In the rows, 128 means zero.
Each path below is one point turned by a fixed rotation once a step. After each direction that follows a path, write how fast that rotation turns it, in degrees each step (0 if it stays still).
Each turn is a multiple of 5 degrees from 10 to 175, or 0.
Each row of a path follows its step; steps can be skipped.
Path 1:
step 6: [121 137 146 133 124 134 117 140 140 124 116 123 131 133 140 126 127 122
 128 125 121 129 119 111 128 128 133 134 110 138 122 111 132 111 124 118
 124 136 136 132 127 135 128]
step 7: [116 127 117 123 123 133 113 118 119 112 122 130 130 120 130 143 119 135
 125 135 115 121 142 121 144 133 120 139 118 120 126 132 129 119 118 132
 131 125 122 131 116 128 137]
step 13: [114 124 129 125 130 138 126 135 138 125 128 119 144 131 124 129 134 150
 130 131 133 130 132 131 128 134 119 110 133 138 123 136 127 114 145 123
 122 116 117 117 116 122 130]
step 18: [119 125 120 115 126 142 135 133 120 127 128 134 134 118 136 135 133 129
 126 122 133 121 140 119 129 120 113 130 135 138 109 128 122 124 148 117
 116 126 138 124 131 111 129]
step 20: [143 123 128 119 119 119 140 118 134 118 117 134 136 136 119 131 114 131
 134 131 143 120 133 132 136 135 111 136 129 134 129 122 147 121 127 135
 121 132 126 144 126 127 133]
step 22: [121 130 133 117 124 117 131 139 139 130 129 130 123 118 131 126 131 135
 136 127 123 138 114 116 118 125 122 134 125 160 126 128 137 122 132 125
 128 132 138 124 149 124 129]
step 23: [136 122 126 117 131 152 135 117 132 111 119 135 116 109 126 134 127 127
 115 117 125 121 122 119 133 132 121 137 121 134 117 123 130 126 122 124
 123 123 134 134 122 124 126]
step 26: [135 133 135 133 122 128 130 130 132 114 148 135 134 115 130 114 118 142
 118 133 124 141 131 125 130 130 126 123 123 147 123 125 121 118 126 137
 132 115 138 139 120 116 122]
Directions:
[132 122 124 128 130 129 131 128 129 130 126 130 126 125 129 129 129 123
 131 127 124 129 124 126 123 128 129 127 125 130 126 127 129 130 129 133
 128 128 126 123 129 128 125] | 60
[132 126 127 126 131 124 129 128 127 129 129 128 125 127 127 130 127 131
 121 131 131 131 125 129 127 127 132 130 129 127 124 127 130 128 126 126
 128 122 131 131 132 127 125] | 10
[126 129 130 128 125 131 128 124 126 126 125 130 129 121 128 129 125 127
 128 130 122 126 130 131 130 127 132 125 129 126 131 130 125 133 127 128
 125 125 129 130 131 128 123] | 155
[131 125 125 132 125 129 130 129 132 130 129 128 128 128 128 128 129 128
 125 127 127 129 133 124 132 131 130 129 129 129 127 134 122 127 134 128
 128 124 128 130 126 130 129] | 135
[124 128 126 124 127 128 123 131 129 128 126 132 125 126 123 133 130 128
 125 130 128 128 125 122 129 128 128 124 127 131 127 129 124 130 125 126
 129 129 126 128 128 126 132] | 70
[127 125 130 130 131 128 126 127 130 133 126 130 127 127 124 133 127 128
 125 125 130 128 125 131 129 126 123 129 131 125 132 130 129 126 128 133
 128 129 128 132 125 130 126] | 90
[128 125 125 129 133 131 123 130 128 126 127 125 129 131 128 123 129 129
 128 132 129 129 132 129 124 126 126 123 130 128 129 130 125 128 124 129
 128 126 128 128 128 131 123] | 20
Path 2:
step 0: [135 138 128 134 139 133 140 140 139 116 138 142 115 127 127 128 122 131
 126 114 132 128 123 139 128 146 141 129 118 124 128 140 125 129 132 125
 115 123 132 138 122 131 132]
step 1: [148 135 128 127 131 128 114 137 135 130 130 139 131 120 122 135 110 135
 135 125 122 121 122 123 130 106 116 131 122 129 124 114 137 123 134 123
 124 118 132 127 135 130 132]
step 5: [142 128 114 127 129 127 115 128 124 134 129 135 126 114 123 143 129 131
 110 121 130 127 120 125 122 116 128 119 131 128 141 133 125 120 133 117
 136 117 125 139 124 141 116]
step 8: [133 144 134 127 132 122 128 151 139 121 127 124 125 129 125 122 133 117
 127 121 114 142 127 123 122 142 121 125 120 141 125 123 139 141 119 124
 127 140 123 119 134 129 131]
step 11: [110 118 121 128 124 139 127 126 127 122 132 130 114 148 140 121 139 131
 131 130 121 109 135 143 130 118 140 134 129 128 128 129 136 118 123 138
 123 130 127 132 126 126 131]
step 13: [131 130 132 123 124 125 128 131 137 124 134 135 147 117 129 115 136 126
 126 128 133 115 116 134 132 118 112 120 124 123 129 140 135 141 142 130
 123 128 122 128 136 141 112]
step 20: [130 141 135 131 122 126 116 130 127 127 125 128 130 128 123 120 129 136
 136 134 116 126 141 129 149 120 125 124 118 142 130 124 123 114 118 129
 125 144 110 123 125 141 127]
step 26: [142 123 122 117 141 143 134 118 126 122 124 126 137 120 133 146 126 122
 131 126 124 123 121 123 123 114 129 140 132 128 125 129 115 141 121 126
 121 130 123 136 128 110 120]
Directions:
[129 127 127 131 131 131 128 131 130 126 129 126 127 128 124 126 125 126
 131 131 129 125 122 128 128 132 126 125 132 127 131 130 127 127 124 126
 130 124 129 127 129 130 123] | 80
[128 123 126 130 128 128 129 129 132 126 133 130 129 127 131 130 131 127
 127 124 130 125 130 131 130 124 127 132 129 123 128 132 125 128 125 131
 126 131 126 129 131 130 125] | 170
[124 127 129 126 131 128 129 129 128 129 129 130 128 126 131 126 125 125
 129 129 127 129 130 129 123 130 126 128 125 131 126 132 127 137 127 126
 130 129 124 130 126 126 123] | 80
[130 130 128 126 131 130 129 128 127 129 128 125 129 128 137 128 128 128
 129 126 127 126 130 126 130 132 130 128 132 128 125 131 129 126 129 134
 129 124 130 127 128 124 125] | 95
[131 127 125 135 130 125 133 128 126 128 128 127 130 123 126 128 128 124
 131 128 127 131 131 129 129 130 128 124 126 127 127 128 130 127 124 131
 126 130 127 128 124 125 132] | 175
[125 130 122 129 130 125 127 123 134 127 128 127 128 126 131 129 123 131
 128 130 127 131 127 129 127 124 125 128 131 124 128 125 131 128 129 128
 130 129 131 130 124 126 126] | 85
Path 3:
step 4: [124 130 129 120 118 111 121 117 132 115 122 135 132 116 135 133 118 114
 136 138 119 120 124 130 109 126 123 135 143 135 138 127 131 132 126 121
 129 109 133 126 118 127 121]
step 8: [126 110 135 141 139 119 124 108 129 136 112 133 119 116 132 139 128 129
 131 117 134 127 114 109 132 134 124 128 133 136 127 133 131 129 125 125
 131 121 127 134 133 114 117]
step 11: [132 134 133 125 125 119 132 125 137 114 125 143 121 110 114 132 109 128
 129 126 121 130 130 142 121 122 128 126 125 138 136 123 141 109 130 110
 123 131 129 117 121 129 136]
step 13: [121 120 122 142 138 140 135 117 128 118 128 128 116 116 118 123 124 127
 153 129 135 136 131 120 131 138 115 118 126 141 130 130 131 125 137 130
 115 112 128 128 132 132 135]
step 14: [133 134 117 120 145 129 122 119 138 132 116 142 124 127 129 140 138 121
 129 120 124 114 128 113 129 138 117 114 140 136 134 136 129 132 132 129
 125 120 125 133 142 129 115]
step 20: [124 119 112 134 140 128 139 110 139 136 116 136 133 119 117 133 130 133
 138 142 130 128 118 113 120 140 129 121 129 135 131 128 140 136 132 126
 131 133 116 126 130 135 115]
step 24: [125 131 127 139 124 127 130 129 126 115 126 127 120 124 125 123 116 116
 146 128 126 136 128 118 143 134 124 113 126 134 140 133 139 103 139 140
 120 122 124 134 126 135 117]
step 27: [129 124 124 116 127 112 135 104 139 134 113 122 127 127 125 142 107 132
 121 141 136 122 126 126 118 126 133 119 136 131 138 131 126 136 120 131
 131 115 135 132 123 121 124]
Directions:
[127 129 130 127 124 130 129 127 124 126 128 123 129 132 132 124 122 127
 131 133 130 127 132 125 128 127 129 128 132 126 132 129 130 130 128 130
 126 124 128 130 128 128 130] | 125
[132 121 130 132 129 127 127 129 127 126 128 128 130 124 127 128 129 127
 129 129 124 130 127 127 133 129 133 133 133 127 128 128 126 126 131 129
 125 125 126 129 124 127 127] | 160
[129 130 125 128 129 129 126 121 127 131 130 129 127 128 125 128 134 127
 128 133 132 126 129 124 130 129 132 131 128 128 129 131 127 128 127 128
 128 127 129 126 131 123 128] | 60
[130 130 128 130 125 132 129 128 132 126 125 129 126 131 126 125 130 132
 128 127 121 128 128 125 127 131 134 124 129 126 130 128 132 129 129 130
 130 132 130 129 129 128 127] | 170
[127 130 128 128 127 123 122 124 131 131 129 126 128 127 126 128 127 124
 129 127 127 131 127 130 131 128 128 127 128 126 127 123 129 133 131 131
 127 130 130 134 130 127 131] | 35
[130 130 125 130 131 124 128 128 127 122 129 129 129 130 128 129 129 129
 133 128 132 130 132 127 128 126 132 126 124 126 127 128 130 128 132 124
 125 132 125 128 126 131 130] | 170
Path 4:
step 3: [128 117 129 117 131 135 116 130 120 130 131 119 123 131 113 114 134 121
 118 124 122 133 130 132 131 135 121 145 128 128 141 131 109 124 121 140
 121 112 141 123 134 114 121]
step 5: [124 120 126 130 131 108 134 143 137 137 135 141 135 118 119 124 138 134
 129 121 123 131 118 125 135 123 118 124 131 108 130 123 140 114 126 127
 133 128 130 145 125 115 120]
step 7: [134 137 128 135 131 114 126 128 126 146 127 122 141 123 131 130 126 146
 116 131 136 136 136 118 122 141 131 150 129 121 127 128 122 133 138 122
 137 117 129 116 119 126 136]
step 17: [138 129 115 136 130 126 126 136 126 132 144 123 137 146 126 126 115 137
 133 128 133 142 121 143 121 136 132 122 123 122 138 120 122 125 147 106
 131 119 132 131 129 133 127]
step 21: [133 123 140 135 124 119 129 148 141 127 130 135 130 145 128 135 132 141
 115 120 110 122 125 132 123 133 128 125 135 123 110 137 139 118 120 126
 126 124 131 142 133 121 127]
step 25: [118 120 141 120 139 143 147 133 126 141 107 124 122 115 125 123 120 130
 116 127 126 126 124 132 146 126 128 131 133 130 116 119 142 123 131 124
 123 131 131 129 128 135 128]
step 27: [140 127 127 146 125 121 116 143 133 126 129 123 125 140 127 123 129 135
 119 124 117 125 124 130 118 135 138 128 145 135 113 117 131 123 130 127
 133 132 127 127 128 156 122]
step 28: [121 133 122 142 128 144 124 119 121 125 135 127 122 117 120 124 118 137
 119 134 122 122 136 117 124 134 133 136 129 135 135 121 120 135 142 130
 144 116 139 123 142 145 120]
Directions:
[130 124 132 128 133 127 125 127 128 126 128 126 126 127 128 126 133 127
 134 127 129 131 127 128 128 130 128 125 133 128 127 128 127 128 128 127
 121 124 130 129 129 132 127] | 135
[126 129 130 127 132 133 126 128 128 126 127 126 127 131 126 124 124 127
 128 126 129 127 123 129 132 129 127 130 125 128 134 130 129 132 131 127
 130 126 126 133 129 129 128] | 130
[126 128 127 131 128 124 129 125 125 127 130 129 126 124 128 126 124 124
 129 127 126 129 129 131 127 123 124 127 131 129 125 133 124 133 130 132
 131 125 126 130 127 128 131] | 175
[128 130 126 130 128 132 125 126 125 131 126 130 125 126 127 128 126 128
 132 130 130 126 125 133 127 127 131 129 128 134 126 125 129 125 126 133
 129 130 129 128 129 134 124] | 25
[132 126 124 125 129 127 128 126 126 129 126 126 129 134 128 126 131 134
 131 127 128 130 126 131 128 129 126 131 130 130 126 129 126 134 129 129
 129 131 124 124 127 126 127] | 110
[131 126 128 129 127 134 131 129 128 122 127 129 133 125 130 126 133 126
 123 129 125 128 127 129 131 128 130 126 128 127 125 127 127 129 131 132
 130 128 127 127 131 132 127] | 10
Path 5:
step 5: [129 120 136 126 139 125 145 135 126 133 129 143 129 135 133 133 127 131
 123 121 122 137 128 116 118 120 129 119 123 134 122 126 110 142 127 125
 125 107 132 133 132 141 148]
step 8: [130 107 119 133 137 133 113 139 124 127 126 113 120 123 130 127 129 131
 126 122 130 130 138 123 120 112 130 132 120 134 121 130 149 120 134 129
 124 142 125 133 126 115 114]
step 16: [136 134 111 134 135 128 123 117 135 142 126 132 138 107 133 134 124 128
 126 122 136 145 119 118 148 131 128 139 133 135 123 121 127 142 127 120
 123 132 120 128 119 128 135]
step 22: [125 142 139 123 130 123 136 135 137 123 136 135 128 125 130 147 123 130
 118 136 137 122 135 120 142 149 123 114 128 136 138 122 126 133 129 117
 122 134 146 126 122 123 137]
step 23: [131 113 145 128 114 135 124 126 122 139 119 127 141 135 114 124 124 143
 122 123 128 128 127 120 135 116 117 123 121 136 135 122 123 143 142 118
 130 132 136 129 143 126 132]
step 25: [144 117 118 110 142 128 128 115 124 120 116 129 131 134 126 118 138 118
 132 130 138 140 131 135 126 141 134 144 129 120 118 128 129 120 133 134
 130 128 118 123 116 124 125]
step 27: [120 146 125 134 136 128 123 123 136 149 141 134 112 126 112 133 123 137
 132 133 129 126 131 132 114 126 129 115 126 123 129 123 128 148 124 137
 136 117 128 135 131 120 128]
step 28: [121 152 149 137 134 122 130 129 132 135 129 141 140 132 140 135 127 134
 131 122 132 131 119 121 137 111 126 131 134 137 122 135 129 132 126 131
 140 142 125 129 125 138 125]
Directions:
[132 128 128 128 127 127 130 130 128 129 125 127 128 127 136 128 132 126
 133 124 129 133 134 125 128 125 133 127 129 127 127 130 127 130 126 128
 129 128 126 127 127 127 128] | 90
[127 133 128 126 127 125 125 128 124 124 131 125 128 123 126 129 132 131
 128 130 127 125 126 125 127 123 131 128 124 128 126 132 131 128 129 126
 127 128 127 127 126 128 131] | 35
[129 128 128 129 124 126 129 131 126 123 123 129 131 128 125 126 128 129
 128 129 127 132 127 126 127 127 130 127 128 129 132 128 132 125 134 133
 132 128 131 127 128 128 122] | 65
[125 130 127 128 128 131 124 129 125 130 128 131 124 127 124 127 128 124
 130 130 126 128 128 132 128 128 133 127 134 128 123 130 125 128 130 133
 131 130 125 125 127 128 128] | 45
[126 127 127 127 129 126 132 134 129 127 129 128 124 123 131 130 127 125
 125 124 129 127 124 127 132 129 127 129 130 132 129 132 129 127 126 131
 129 131 130 128 129 134 129] | 175
[128 129 129 128 126 127 126 128 128 128 126 128 126 130 132 125 126 133
 125 126 130 127 127 125 129 132 126 128 131 132 128 131 126 125 133 126
 129 122 123 126 131 127 132] | 60
[123 127 129 130 128 127 130 125 129 129 131 125 132 128 125 130 124 126
 132 126 130 127 132 122 131 127 125 127 130 125 125 131 126 127 133 126
 131 128 131 126 129 130 127] | 65
Path 6:
step 2: [140 120 142 117 111 128 133 113 127 118 129 148 138 118 123 131 128 129
 124 132 137 117 113 130 115 129 137 129 117 138 133 130 138 122 136 120
 128 130 122 132 123 132 138]
step 7: [136 139 141 121 129 111 116 123 133 138 142 129 125 117 137 119 135 132
 119 136 118 140 128 118 133 137 107 124 120 136 126 131 129 109 134 118
 131 132 119 131 127 128 131]
step 8: [128 140 125 120 118 131 116 116 143 123 116 128 111 120 116 128 123 130
 124 135 123 141 132 132 127 110 125 131 117 134 115 121 132 109 134 128
 126 129 134 123 120 136 115]
step 9: [123 139 128 126 117 133 115 135 123 120 144 134 118 129 112 135 130 136
 133 121 130 127 126 115 116 131 130 138 117 146 126 132 121 128 142 143
 123 117 130 111 127 134 129]
step 13: [122 136 145 136 124 129 150 122 116 125 137 128 119 115 120 134 123 125
 131 123 135 138 128 127 126 135 125 123 127 124 113 126 134 115 124 128
 102 118 128 121 137 132 126]
step 16: [132 131 146 123 121 127 129 111 141 123 140 137 122 118 133 125 127 116
 134 105 135 136 123 131 112 126 120 120 121 136 122 117 129 112 122 126
 123 134 130 122 128 125 131]
step 18: [132 122 138 121 112 127 126 121 120 129 128 133 114 125 118 122 128 126
 126 133 117 123 120 131 137 133 141 134 121 134 137 124 105 124 123 136
 128 114 111 121 135 146 138]
step 25: [126 141 128 120 118 126 125 115 126 120 144 133 122 129 136 124 109 125
 123 135 135 126 115 137 126 114 121 127 117 131 139 133 143 122 139 128
 120 121 127 110 120 137 126]
Directions:
[128 127 126 126 131 129 125 128 127 129 123 123 129 129 125 129 130 132
 129 129 132 125 123 128 124 126 131 135 127 126 130 128 130 125 126 130
 129 129 129 125 126 127 123] | 125
[129 128 128 135 129 132 127 130 128 128 126 130 126 125 127 130 123 131
 129 129 124 128 130 125 129 127 133 131 130 129 128 130 124 125 127 128
 126 126 130 124 133 127 129] | 80
[131 127 130 128 126 126 129 126 127 128 128 130 132 132 124 128 124 131
 126 129 125 124 125 126 128 125 125 127 127 130 132 121 128 130 127 132
 128 126 134 129 130 129 128] | 45
[128 125 125 127 127 129 132 130 127 128 129 128 125 134 126 127 130 126
 130 128 125 127 128 128 129 129 130 132 123 128 126 131 125 125 130 131
 131 127 132 132 125 126 133] | 120
[126 127 134 130 133 128 132 130 131 129 125 125 126 130 127 130 130 128
 131 131 127 128 126 126 129 131 122 124 131 125 127 129 128 125 131 127
 128 125 131 128 129 126 125] | 45
Path 7:
step 2: [136 125 136 112 141 139 137 137 139 137 121 126 126 134 129 128 135 126
 124 126 122 130 117 121 126 120 120 108 126 141 118 111 137 135 125 141
 126 139 127 132 116 124 126]
step 5: [120 126 144 101 130 136 139 132 141 126 121 127 120 131 124 137 133 127
 120 128 129 130 126 146 123 129 125 116 137 132 136 120 121 126 138 125
 120 128 125 126 110 133 131]
step 11: [132 132 145 116 138 133 133 128 135 123 131 127 124 139 127 135 136 108
 122 129 119 124 139 114 132 128 135 117 128 136 135 117 132 130 119 131
 122 140 124 134 115 145 119]
step 12: [129 116 143 129 141 107 139 134 123 125 137 141 134 127 122 141 118 112
 125 125 119 124 115 117 121 125 132 130 131 128 123 130 114 130 125 127
 133 127 113 130 119 121 132]
step 13: [135 118 132 133 127 139 141 137 142 127 124 117 146 117 116 132 140 125
 129 128 126 140 129 126 117 118 129 120 138 133 128 129 127 131 126 125
 152 117 125 132 118 128 135]
step 14: [130 130 137 117 138 131 144 116 143 133 127 110 126 123 128 135 138 120
 125 130 125 112 131 140 131 122 123 109 130 129 126 124 127 117 132 131
 125 136 107 120 125 133 124]
step 24: [126 126 135 126 112 116 133 130 133 111 121 131 132 135 119 141 119 134
 113 119 128 117 127 121 121 119 128 123 138 139 120 121 123 125 121 134
 142 137 124 119 112 120 137]
step 26: [131 132 137 120 140 122 131 136 131 115 128 121 117 122 125 129 137 119
 139 136 104 116 127 130 128 124 114 125 141 126 139 115 113 131 133 125
 135 124 123 117 131 132 121]
Directions:
[124 129 125 132 128 123 126 130 125 127 128 125 127 127 129 127 126 128
 132 125 128 127 131 124 126 130 128 126 133 131 124 130 124 128 126 127
 125 125 126 127 124 124 127] | 125
[124 131 130 124 125 127 128 126 129 130 127 129 128 130 132 134 125 127
 130 128 131 126 124 125 129 133 132 124 128 130 126 126 131 129 130 128
 126 128 126 127 127 131 133] | 110
[127 133 128 131 128 129 128 129 127 128 125 126 130 128 127 127 133 129
 133 127 131 131 125 129 132 126 132 128 125 129 129 134 123 129 128 130
 132 130 129 130 126 131 132] | 120
[126 132 126 127 132 126 131 124 133 130 130 128 124 131 132 126 126 128
 126 131 125 126 129 132 132 127 125 127 127 131 129 128 126 134 127 126
 129 129 130 129 123 128 127] | 120
[127 125 128 132 131 129 129 130 130 128 132 127 131 126 130 130 127 124
 133 133 127 130 125 130 127 132 129 129 131 125 129 125 126 133 130 125
 131 124 129 125 131 128 129] | 80
[127 125 125 128 133 126 130 128 124 129 125 125 127 126 130 133 127 127
 128 132 131 122 129 125 129 127 128 128 126 125 127 129 126 123 129 126
 129 128 134 131 127 131 125] | 130
